Each row is where one point has got to under a steady rotation. How many ticks took it there?
The counts run from 0 to 313.
[125 149 144 144 140  83 103  88 127  91 174  95 119 128 133 154 153 126
 102 154 169 135 147 116  78 121 157  95 120 171 111  98 144  85 127 136
 118 161 120 128  72 119 122 115  81 158  98  96 149  93 106 102 138  98
 123 165 179 115  83 124  87 135 107 131  68 143 133 104 150  78 121 162
 148 125 115 149 143 108 141 138 114  98  63 154 120] : 14
[168 135 164 172 134  78 108 120 127  95 161  99 148 148 122 129 150 140
 138 131 129 153 134 126 113 150 106 105 149 157  97  93 141 128 144 101
 115 151 128 110  98 118 115 100 126 101  88  81 120  87 147  91  96 133
 129  77 196 148  73  79 139 145 117 135 106 118 109 126 156  99 117 150
 120 149 114 112 163 109 108 134 141 151  56 170 108] : 149
[148 104 166 132 144  84 120 155 145 110 127 136 134 162 148 116 158 124
 102 149 176 141 141  99 111 128 136 148 136 122 143 123 156 136 130  88
  64 156 109 118 124  72  95 141 117 123  72 132 154  82 129 106  64 142
 163 125 185 114  76 108 116 114 125 112 101 165 164  81 161  96 124 153
 134 127  90 120 139 117 165 137 115 154 127 149 129] : 165
[139 123 156 151 201 107  88 155 162  44 128  97 119 141 103 100 145 130
 124 194 144 138 142 116 120 133 153 148  92 122 139 131 168 105 119 168
 106 132 110 147 103 121 132 114 135 150 108 107 148  96 142 124 124 129
 130 111 202 153  85 124 105 163 153 126 136 122 131 137 140  58 118 131
 126 156 123 175 120 125 154 153 123  95  74 174 151] : 139
[138 103 109 140 106 127 106 115 170 100 103 119 115 144 119 110 127 151
 126 152 198 137 142 154 128 143 131 161 117 109 145 106 121  85 110 115
  85 211  87 130  95  83  88 123 137  81  95  94 174  96  99  86  81  82
 164 107 147 152  82 143 119 170 107 102  84 124 140  98 136  91 128 169
 127 114 102 149 143 139 145 152 113 172 130 140 141] : 161
[159 124 152 137 173 129 101 117 136  71 135 108 107 117  94 120 139 126
 132 160 176  75 165 135 146 135  91 117 140 170  78  74 117 101 127 143
  72 152  97 123 103 126  91 137 127 111 108 100 171  75 125  87 141 113
 124  82 132 140  97 119 125 112 163 121  57 124 136 132 144 134 115 155
 120 115 108 147 125 104 147 106 117 175 107 130 149] : 176
[156 108 148 130 151 110 122 114 163 102 116 102 110 140 152  85 142 127
 117 162 164 164 113 131 130 128 134 146 118 141 130 120 178 136 115 144
  69 146 172 141 146  91 137  76 111 135 122  93 170  97  96 108  76 155
 131 142 206 129  73 123 118 185 154  97 125 137 114 125 129  96 102 175
 108 129 100 157 160 150 126 140 130  92  67 133 131] : 279
[163 139 143 164 158  92  76 122 166  74 118  91 149 137 100 110 156 121
 153 145 164 113 131 139 146 151 124 131 144 119  96 114 134 108 122 119
 111 129 134 120  80 135  92  91 162 108  78  83 109  76 125 117 103 118
 132  60 178 159  79  80 148 150 131 125 106 105 108 148 118  86 121 146
 143 139 128 126 143 104 112 156 126 139  78 164 116] : 147
[154  90 110 144 138  96  79 101 147 106 118  92 112  78 121 113 136 159
 106 171 182 163 135 152 198 153 166 195 109 162 150 163 113 128 108 139
 107 138 105 151 128 129 135 132 136 129  98 116 141  87 121 143  89 144
 116 137 151 110 101 139 112 164 137 117 113 127 139 122 108 131 120 188
 162 171 103 159 136 109 161 122 154 140  96 131 156] : 189
[145 131 125 128 140  63 125  86 120  97 165  86 128 165 113 132 176 166
 105 108 172 142 123 131 134 163 130 135 143 135 124  93 135 107 152 152
 122 121 108 174 118 122 129 125 176 139  93 134 110 106 139 101  87 104
 153 135 174 123  64 130 106 109 116 139 111 144 114 107 153 114  94 186
 175 142 102 178 145 121 105 147 154 130  83 163 141] : 232
[173 131 158 145 129  77 134 135 112  70 122  86 161 154 148  92 138 159
 104 142 151 180 109 133 132 152 110 132 108 146 119 107 133 110 150 130
  90 136 102 140 107  91 124 131 128 127  93 110 136  80 149 132 102 112
 127 110 207 134  71 103 122 122 134 103 148 141 135 101 142 123  96 134
 120 120  99 128 107 121 150 139 140 183  70 192 144] : 28
[138 133 118 134 166 104 106 144 166  74 121 117  92 110 118 118 168 141
 129 171 158 143 146 154 136 155 111 122 133 135  95  74 162  83 116 142
  87 196 138 121 123  98 134  78 115 123 139  56 153  98 109 122  91 121
 153  79 136 170 108 135  97 150 137 110  99 115 136 133  98  89 119 142
 125 102 124 140 152 129 160 147 107  99 101 141 138] : 4
[117 136 125 113 174 114 110  88 154  72 129  94 109 145  90 115 158 121
 107 142 186 111 154 114 127 154 145 119 128 152  94  96 120  90 115 169
 133 137 110 156 105 105  98 112 158 154 106 143 116  76 109  83 150  89
 168 133 153 136  97 139  79 113 107 143  95 110 123 124 128  99 102 180
 143 120 135 167  98 129 110 137 105 107  80 122 151] : 94
[139  96 127 119 121 125  86  82 173  77 134  65 103 101 107 107 149 150
 106 170 138 152 113 148 124 155 114 146  90 151 114  80 119 110  92 142
 100 176 104 171 148 108 120  89 107 119 119 121 159  76 141 124 131  98
 152 123 159 122 107 131  65 144 147 125 158 107 148 116 133 106 121 154
 133 151 123 174 131 140 156 120 129 148  64 126 132] : 220
[145 128 135 166 179 107  96 112 133  73 127 104 129  99  96 134 142 131
 134 144 187  82 160 119 157 160 106 105 128 165  76  80 117  90 134 131
  73 169  88 125  77 122  96 145 122 104 101  97 140  57 101 100 148 114
 110  94 136 138 103 125 135  96 137 124  65 118 135 116 129 131 122 152
 131 102 121 137 146  91 148 105 129 167 102 126 142] : 177
[173 108 154 120 121  91  95 127 164  70  99  83 124 117 120  86 106 118
 133 149 140 124 141 121 170 144 119 141 112 148 139 125 105 121 104 128
  89 170  91 132 125  93  60 141 121 119  64 112 121  71 121 133 113 127
 146  84 163 132 107  53  91 141 141 120 116 119 158 146 144  96 117 139
 124 143 106 153 128  98 156 122 115 184 113 148 144] : 303
[144 143 121 151 149  42 115 155 128 116 114 123 111 149 118 134 157 132
 127 142 170 119 184 126 129 136 111 112 137 138 150 122 123  79 122 125
 102 155  65 124  66 117 127 128 153 126 110 138 108 123  85 103  86  88
 126 118 151 149  99 126 131  96  97 106  70 164 142 119 130 122 110 189
 144 138 107 155 122 116 152 133 168 158 115 154 137] : 42
[151 137 145  99 134 126 111 113 144  90 125 108  99 112 115 107 132 123
 119 173 141 141 164 112 107 130 110 135  89 185 139 101 148  86 121 151
 111 175  90 134 116  88 110 130 108 148 113  96 148  91 112 103 140  87
 176 108 153 143  94 116  94 137 140 108  84 101 136 139 174  90 108 156
 135 148 121 178  86 111 141 120 112 146  72 134 133] : 296
[125 123 138 176 130  97 136 107 156 130 158 117 116 129 124 156 137 154
 117 143 154 190 144 127 121 140 140 132 109 133 120 108 135 114 158 107
 106 153  92 112 103 135 123 115 115 115 123  95 130 103 102 116  64  91
 129 178 191 112  92 143 135 145 106 114 117 149  94  95 153  85 104 195
 135 177  73 139 183 122 120 135 154 118  69 138 126] : 74
[136 141 153 182 218  93 109 160 148  71 148 111 118 149 100 121 151 111
 143 170 154 110 166 104 130 150 104 141 128 159  86 138 162 100 136 120
 124 122  88 112  93 135 117 131 160 128 101 119 102  88 128  90 113 156
 114 107 197 156  92 140 122 103 138 147  94 132 124 135 137  99 106 168
 120 151 123 148 134 112 125 140 138 117  68 148 119] : 260
[145 124 105 139 173 105 137 100 140  83 113  80 121 120 114 124 149 166
  99 141 152 165 114 142 190 167 129 130  82 127 139 111 135 104 134 146
 125 150  90 178 105 118 129 154 172 134 130 116 115  92 109 135 103 123
 125 122 170 148  74 135  88 138 128 125 125 126 137 121 108 106 103 143
 154  99 111 200 159 119 169 148 148 143 115 167 178] : 110
[162 121 154 161 171 142  83 113 143 125 135 106 115  80  87 152 149 138
 113 163 124 164 144 134 177 168 124 162 103 165 138 132 148 122 136 104
 129 132 114 110 126 137 131 121 144 113 108  88 117  98 119 120  87 140
 155  73 176 131  81  97 127 166 115 120  95 106 106 142 142  83 138 155
 153 169 120 145 191  82 128 151 154 154  92 154 133] : 269
[141 136 132  97 167 107 103 103 125  83 131 115 105 116  72 122 175 143
 102 147 173 135 148 100 137 159 126 130 121 179  98 102 124  96 120 145
 136 123 103 146 119  98 109 120 168 148  92 136 102  70 115 107 143  86
 179 112 147 130  89 121  87 107  86 136  95  86 120 124 141  89 112 167
 156 120 144 167  95 118 117 130 118 143  72 129 147] : 95
[147 151 120 142 186 113 119 143 122  98 133  93  86 127 110 106 168 113
 113 190 149 140 156 153 105 160 106 145 121 174  91 123 178  92 128 151
 118 143 105 118  87 101 155  96 135 139 148 114 148 113  94  91  98 115
 111 109 181 153  87 181 129 135 126 105  81 135 124 156 121 149  99 170
 117 123 115 164 134 152 144 154 141 105 103 131 125] : 124
[152 126 125 155 165 114  92  99 159  80 149 107  85 111  83 130 130 146
 138 176 144 127 149 158 142 146 122 158  99 158 135 123 128  93 122 155
 154 154  97 143 101 163 109 142 171 133 123  84 140 118  99  75 115 125
 127 108 160 148  85 141 109 165 128 137 101  98 108 162 135 102 131 169
 154 174 107 179 148 106 114 140 159 127  97 144 142] : 266
[161  91 149 146 178  54  79 132 150  74 157 104 122 120 113 117 186 136
 112 164 163 122 145 115 155 135 112 153 134 171  98 139 132 137 115 152
  95 113 127 162 142 148 158  95 154 138 111 130 135  88 149 132 120 159
 102 136 164 114 108 120 125 128 149 133 144 128 135 128 128 103 118 157
 151 175 111 148 118 126 125 112 161 106  47 133 137] : 61
[141 109 153 134 120  64 151 110 159  62 144  67 105 162 138  99 144 151
 161 128 140 129 117 142 131 161  79 115 142 117  97  82 119 124 123 122
  87 162  82 168 147 100  96  96 147 117 117 119 108  73 135 105  99 109
 131 109 194 137  94 111 112 100 148 132 155 129 138 143 143 119  85 151
 119 143 108 161 129 120 114 133 131 140  67 154 116] : 228
[144 140 140 123 136 126  57  91 155  85 137  66 137 113  97 120 123 105
 107 175 154 126 156 149 110 137 144 143  94 156 135 105 132 110 104 151
 118 144 115 136 102  88  79 102 117 141  81 111 161  90 127 111 133  76
 146 109 169 141  89  97 105 177 130 120  81  95 119 139 155 104 132 170
 141 162 128 174  90 121 134 137 115 142  91 150 129] : 18
[170 141 141 118 128 126  70 109 137  80 112  70 147 100  90 113 140 128
 108 161 141 135 157 132 120 144 130 133  75 161 136 108 135  89 105 134
 110 160  98 133  94 101  92 102 111 128  93 103 145  78 121 128 144  74
 159  79 167 142  86  74 101 149 116 116  95  87 130 138 144  77 124 146
 129 154 149 156 106 108 148 137 123 166  82 159 134] : 19
[139 109 128 142 155 100 139 140 133 117 136 117  96 145 125 135 164 154
  62 151 146 164 117 124 123 141 115 128  84 157 123 107 149 120 107 121
  96 167  90 146 114 119 156 135 137 125 135 161 140 110  98  76  89 149
 137 157 194 125  72 180  82 108 118 139 100 158 164  83 131 110 116 149
 151 100 101 148 161 151 168 144 163 145 114 153 165] : 247
[148 124 160 128 151 100 141 106 130 114 141  59 144 126 139 121 122 127
 105 142 139 164 129 108 153 172 130 157 100 141 124 139 164 149 136 118
 129 132  76 145 128 101  93 152 129 146  89 154 104  80 135 121 114 143
 118 139 217  93  70 109 107 126 129 132 119 158 144 127 176 121  99 185
 142 154 113 173 154 112 169 153 136 157  95 147 132] : 105
[132 142 135 127 152 154 112  93 139  89 117  94 141  95 106 133 128 141
 110 160 180 151 151 126 128 155 136 118  71 153 144  88 153  82 127 128
 117 172  90 134  95 107  90 149  97 121 109 103 162  71 102 123 150  88
 153 123 170 135  76 116  89 147 105 115  74 117 124 106 147  84 129 148
 139 110 131 157 132 103 165 134  95 142  88 148 142] : 298
[133  97 126 132 118  67 118  98 167 121 131 109 107 119 129 140 137 135
  99 135 156 163 142 130 153 133 132 148 110 136 162 124 140 131 111 143
 100 151 109 156 131 134 129 102 147 142 131 119 128 121  90 122  58 107
 149 185 173 112  98 111 115 158 115 115 115 141 108 115 138  68 110 199
 161 179  83 176 151 125 131 116 166 114  86 122 145] : 76
[145 115 153 121 129 128  89  98 158 102 157  79 138 111 104 137 147 127
  82 173 144 159 122 116 104 153 153 145  97 150 113 107 148 149 106 123
 100 131 111 149 149 106 121  85  91 142  84 148 150  72 151 127 109 103
 161 157 197 103  98 122  75 142 142 128 133 123 137  95 146  98 129 165
 137 159 127 156 118 147 144 141 128 122  70 135 136] : 218
[146 146 125 146 143 148 130  83 127 121 122  71 143 124  93 136 146 137
 119 127 156 132 134 157 135 189 100 133 130 132 112  68 159  98 134 128
 113 154  78 137 106 103  95 102 154 102 130 113 143 100  91  98  95  70
 149  91 164 142  65 154 130 119 117 105  69 111 108 123 152 128 103 191
 136 132 112 183 154 135 143 151 152 171 143 147 146] : 237
[158 130 138 169 196 142  78 112 142 122 126  93 127  83  81 137 147 139
 116 174 147 149 159 122 172 155 142 159 100 135 133 143 163 105 138 131
 146 123 101 126 100 144 121 119 158 126 108  84 129 111 114 118  97 129
 147  96 176 152  83 113 114 170 112 115  95  93  93 146 137  77 142 173
 144 172 117 163 184  90 128 159 142 147  97 154 143] : 268
[155  92 120 152 137  93  85  91 172  71 156  86 107 143 109 126 137 157
 141 155 166  99 116 164 151 141 128 122 140 129 113  84 105 117 120 143
 111 178 149 160 131 152 100 105 150 110  90  81 163 101 130  93 113 134
 143  78 150 160  79  84 108 160 146 154 117  92 119 150 121  93 128 140
 145 144 129 158 143 111 108 143 130 145  86 176 126] : 145
[140 125 147 129 170  85 124 149 177  81  95 123 116 163  91 111 165  99
 110 145 154 135 156  88 156 131 117  97 137 115 100  99 123 122 107 117
  84 140 115 114 106  88  94  83 162 119  97 127  99  65 107 107  75 110
 177 108 188 141 111  96  98  99 129 128 116 136 134 113 119  74 106 159
 111 104 119 125 123 148 150 127 123 114  92 135 155] : 87
[146 106 102 124 121  79 132  92 150  61 133  73 109 160 135  87 139 182
 127 139 200 124 112 175 136 143 127 150 155 131 127  97 113 100 129 162
  83 164 113 182 117 101 134 138 154 130  98 112 176  95 141 115 102 106
 135 117 143 132  68 140 120 144 148 118 118 143 147 110 131 138  95 166
 164 124 107 158 116 132 132 122 146 158  96 166 145] : 32
[167 106 144 148 148  67 128 142 153 116 119 136 125 147 138 110 141 149
  96 150 131 201 128 121 154 117 131 139 109 136 148 133 149 135 135 128
  99 131 147 122 122 119 141 108 137 143 102  83 135 106 111 121  53 155
 164 130 213 134  78  97 110 162 118 106 137 136 122 108 139  60 111 143
 145 145  84 142 157 129 124 144 151 117  80 162 158] : 277
[157 106 122 125 137 101 119 112 171  87 101 117  84 144 140  85 150 134
 122 159 161 159 121 148 144 133 114 143 129 153 133 104 159 116 112 161
  76 173 160 162 141 113 142  82 121 132 144  78 164  98  84 116  82 140
 142 115 175 149  94 117 118 172 144  97 122 129 130 121 112  82  90 160
 117 117 100 154 155 154 120 138 131  96  72 126 135] : 280
